One vector is turned by the same rotation once a tick. Each row is the vector after some number of ticks, and that number follows the row.
The counts run from 0 to 236.
[  5 -34   4  -3 -24  22 -14   6 -24   8   2  -7  66   0  -4  27 -10  14
  35  -4 -23  17  31  10 -48  -1  60   1 -18  34  27  -4  21  15 -91 -41
  31]
150
[ 34  -9 -51   1  -5   9  -2   8 -44  22  25 -64  21  11  -6  39 -12  -1
  66  -2  28   4 -33  -7  18 -23  54  -7   5  -8  44  -1  35  12  55 -11
 -10]
134
[ -8   1  12  25 -23 -11 -20 -25  27 -21  39  -5   3  29  38  42 -18  20
  47 -35 -10  26  60  35   2 -14  26 -12 -10  10  15 -20 -14 -34 -50 -15
  47]
110
[ 29  30  61 -11 -13 -41   7 -13  18  -5  17 -26  17 -33 -20 -15  36  43
   0  15  45   1   6 -37  -6 -20  33  30  -1  30  -4 -13  57  57 -12  41
  21]
117
[-82 -14  10   5   3  -2  34  -5  19  -7 -33  -4 -26  15   6   3  31  -7
   7 -24  43  29  17  44   2   5 -63 -27 -33   9  -9  46 -24  30   0  26
 -23]
30
[  3 -18  16 -13 -37  35  -4  -8 -19  12 -20 -33   5  17   9 -17  13  -8
   7  15  23  24 -55 -30 -30 -38  37   9 -54  -5  72  32  -5  20  14  18
 -45]
175
[ -1 -35 -50  -8  -2 -21 -42 -33  14  -5  25   6 -64   9  18  16 -42  46
 -36 -45 -14  18  -9  54  19   8 -15 -37 -42  36 -21 -31  14   3   6 -18
 -17]
68
[-42  38  36 -16 -23  -9  17  47 -35   8 -36 -39   0  38  30 -16  20 -22
 -20  26   6   6  28 -36  15 -46  26  -1 -21 -32  15 -21  -9  10  39  21
 -42]
172
[-30  18  13 -50   0 -20  12  29  28   4 -49 -61  -6 -20 -58 -45  17 -19
   7 -32 -17 -39  14 -34  23 -15   6 -22 -11  39   8  -6 -21 -13   3  42
  -6]
16
[ 28 -47 -58   8   1  12  -4  -7 -28   6  13  30 -32  15 -33  33 -34  33
  -5  43  -3  15  15 -34 -26  17  -3 -14   9  -6 -31 -17   5 -25 -67 -10
 -12]
124
[ -9 -16  16  -4   6 -47  -3  47  34  25  -8  13 -30 -35  18 -26 -19   7
 -15 -57  28  -5  45  33  37  -5  11 -57 -35  11 -38 -18  18  20  16   1
  20]
72
[-18  39 -42 -13  16  -2   6  12  -3 -32   0 -61 -16 -37 -65  -2 -18  37
  54  18  15  15  31 -22   5 -33   0   4 -10   1  -8  20 -20  32  -8  17
  39]
91
[  4 -26 -11  38  -9   7 -11  -1  24 -12  55  10  -6  15 -10  28 -24   2
  13 -12  64  39  19  40 -24 -16  -1 -18 -35   4  38  77 -38  18  14  16
  24]
105
[ -2  73 -17 -70 -43  23  40  22 -10  12 -18  -7  39  24 -42 -17 -28 -26
 -10 -16  21 -37 -14 -16  18 -19   5  23   9  22  30  23 -17  37  10 -19
  -7]
21
[  0  21 -58 -12 -19  50 -25 -34 -25 -14  24  13 -27   3  -5  20 -15  21
  -2  -6  47  36 -59  40 -17  -5 -28 -22 -56   2  14  28  10  50   3  -2
 -11]
64
[-14  40 -41 -20  -1 -14  19  24 -40 -14  19  36   1  33 -23 -30  -2  34
 -31 -33  29  15  -2   3 -14 -29 -35  18 -10 -13  37  26  39  68  50  15
 -21]
62
[ 31 -65  18   3  35 -15  43 -18 -27  31  15  31 -28  25 -33  14  47 -14
  18   6  28   9  -6 -36 -20  21   9   4  12   8  14  10  69   1 -10  17
 -53]
159
[ 11 -24  10  -6   9 -49   4  22  25  -5  60   8 -16  30 -13  -9 -16  12
 -51 -18  38  -3  33 -11  -6 -26  -4 -20 -16  -9  42  14  33  21  74  21
 -34]
102
[ 46  15  34 -37  36   7  14  41   9 -25  10  33 -39 -19  23  16  26 -25
 -31 -12  31 -46   8 -10 -28  -6 -20  13 -36 -16  10  21  -2   1 -35  59
 -27]
45
[-12 -18  14 -18 -36   1   5  -5  34  30  -6 -31   8  17 -18  32  -2   1
 -73 -25 -14 -36  25  20 -45 -12 -20 -71 -11  11 -31 -10 -34 -16 -37   2
 -20]
182
[-17 -13   1   6  40 -46  36  79 -11 -18 -49 -25 -54  18  -5  25  12  17
 -11 -22 -44 -16  19 -38  14  -9 -12  15   0   6  13  32 -16  49   6  -8
 -26]
203
[-35   8  12 -31 -33   0  42 -57  34   6  -3   0 -19  79  -3   8 -23  17
 -42 -17   1 -23   3   1  16   8 -70 -12  15  23  15   0   6  10  17 -14
 -49]
26
[  8   1  45 -27  -4 -14  51 -19  20  46  -9 -18   7  25 -28  -6  24 -19
 -32  49  62 -16  21 -23   0  15  21  15   7  19 -55  -6  29   8 -17  31
 -33]
157
[-11 -14   7  12  13  10  22  20 -26  37 -42  42 -91  23  -3  20  32  12
 -11   4 -14  24  -8 -37  17  12 -30 -25  -4   5 -32 -15  38  12  -7   1
 -61]
199
[-29   4 -11   7 -10 -31  13  21 -17  12 -28 -45 -34  56  -7  31  -5  22
  11   5 -56   8  10 -36  31 -38  29 -16  25   5 -14 -51  20 -36  15 -40
 -13]
168
[ 48  15   8   4   9  -5  29  34  32  19 -13  22 -59 -29 -57 -24  -1   9
 -19 -43  26 -22 -33 -38  -6   1  -5   5   2  12  -1  66 -14  17 -23  33
  10]
47
[-40 -18  29  -2  54 -28  37  36  14 -33 -57 -24 -50  22 -10  14  19   8
   9   8 -15  -4  25 -34   7  -3 -31  18 -24  17  17  51 -32  25  -9   0
 -25]
202
[ 16  11  -3 -44 -22  28  28 -28  -1 -14 -14 -35  -8  55  79 -20  -4 -12
 -15  -7 -11 -27   8  12   0 -30  13  14 -42 -24  41 -11 -13 -58 -31  -5
 -31]
211
[-27  22  -7 -54 -45  40  43 -65  27  -1   7 -18  -6  53  -3  27 -17   5
 -15  13  19 -32 -16  17   6  15 -55  -4 -17   8  17  -4  -8  17   0 -19
 -35]
25
[-33  49 -15 -32 -41  -4  -2  -8  12  18 -22  13 -13   8 -45  14 -27   2
  -9 -56 -13 -12   9  28   4 -16 -20 -26   9  59 -35  -5 -29  14 -31 -15
  37]
223
[-26 -56  28  54  -7 -41 -58 -38   2  19   2 -14 -29   2  -4   7  17  10
   9 -49  11  50   3  -7 -30  -7  27 -30  -8  36  29   5 -16  -6  16  49
 -27]
144
[-34  50 -21 -51 -41   6  35 -13   3  -2 -33 -44 -13   1   7 -53 -14   0
  25 -11  29 -15  39 -17  57 -18 -48 -16  23  -5 -35 -25 -23 -13   3  25
  14]
56
[ -8 -14 -43  -1  -6 -20 -22   0  27  -8  25  12 -46  30  -2  15 -46  69
 -67 -29 -19  -5   8  37  -5 -11 -45 -36 -35  21  -3  -5  36  15  13 -33
  -3]
67
[ 10  25  19 -46 -10  42  27  12  23   4 -15  11 -18  22  61  -9   4  13
 -21  13  -5 -20  17  27  20 -38   3  10 -61 -12 -15 -22  33 -22 -54 -12
  13]
40
[  0   9  35  26 -51 -49 -23  -5   2  33  -6   3  -1 -18  36 -30   5  21
  19 -42  34  35  32   2  23 -14  53  -6  33  27 -44 -49  15  -8 -16  19
  39]
113
[  5 -52 -52   2  36 -48  -2  20 -63  21   0 -15 -29  -8  -2   3 -13 -28
  39 -12  23  12  45 -23  30   7  33 -31   9   6 -14 -21 -20 -34  15  27
 -30]
129
[  3  -7 -38  33  19 -25  43  37 -31  14 -13  12 -33  54 -63  51  -2  -6
   6  -1 -12  18   4 -29 -20 -17  14  26  46  16 -24  51 -15   9  -1 -18
  -6]
163
[ 17  -9   4 -32 -43 -38  16 -35  -2  35  -8   2  42  30   1 -10 -20  12
 -31  -6   1  -8  18 -10   5   6  67  41  19  44 -31 -35  15 -10 -42 -23
   0]
153
[-45  23  34  -7 -16   7  21  11 -20  -8 -37 -45 -11  48  64   3  13 -30
  21  18  10  14  20 -16  26 -52  34  12 -24  -9  19 -22 -41 -25  22  25
 -38]
171
[-30  11  26   6  -9  -3  33  10  -3  36 -38  45 -72  60 -11   7   9   6
 -45  17   0  12   3 -37  21   1 -41  -5   8  11 -38  -4  17   9 -15   6
 -38]
198
[-52  25  36 -65 -16 -42  19 -10  20   5 -31   6  -6   6   0 -52  -4   2
  11 -21   5  -7  40  -3  59   9 -24  33  -3  51   8 -28  22  43  -7   1
  -5]
228
[ -1  59 -10 -73 -20  30  22  22 -26  -6 -13 -22  24  -7 -27  20 -14 -52
  22 -27  19 -45  -9  -5  -4 -14   1  18  -7  12  40  23 -36  42   9   8
 -15]
20
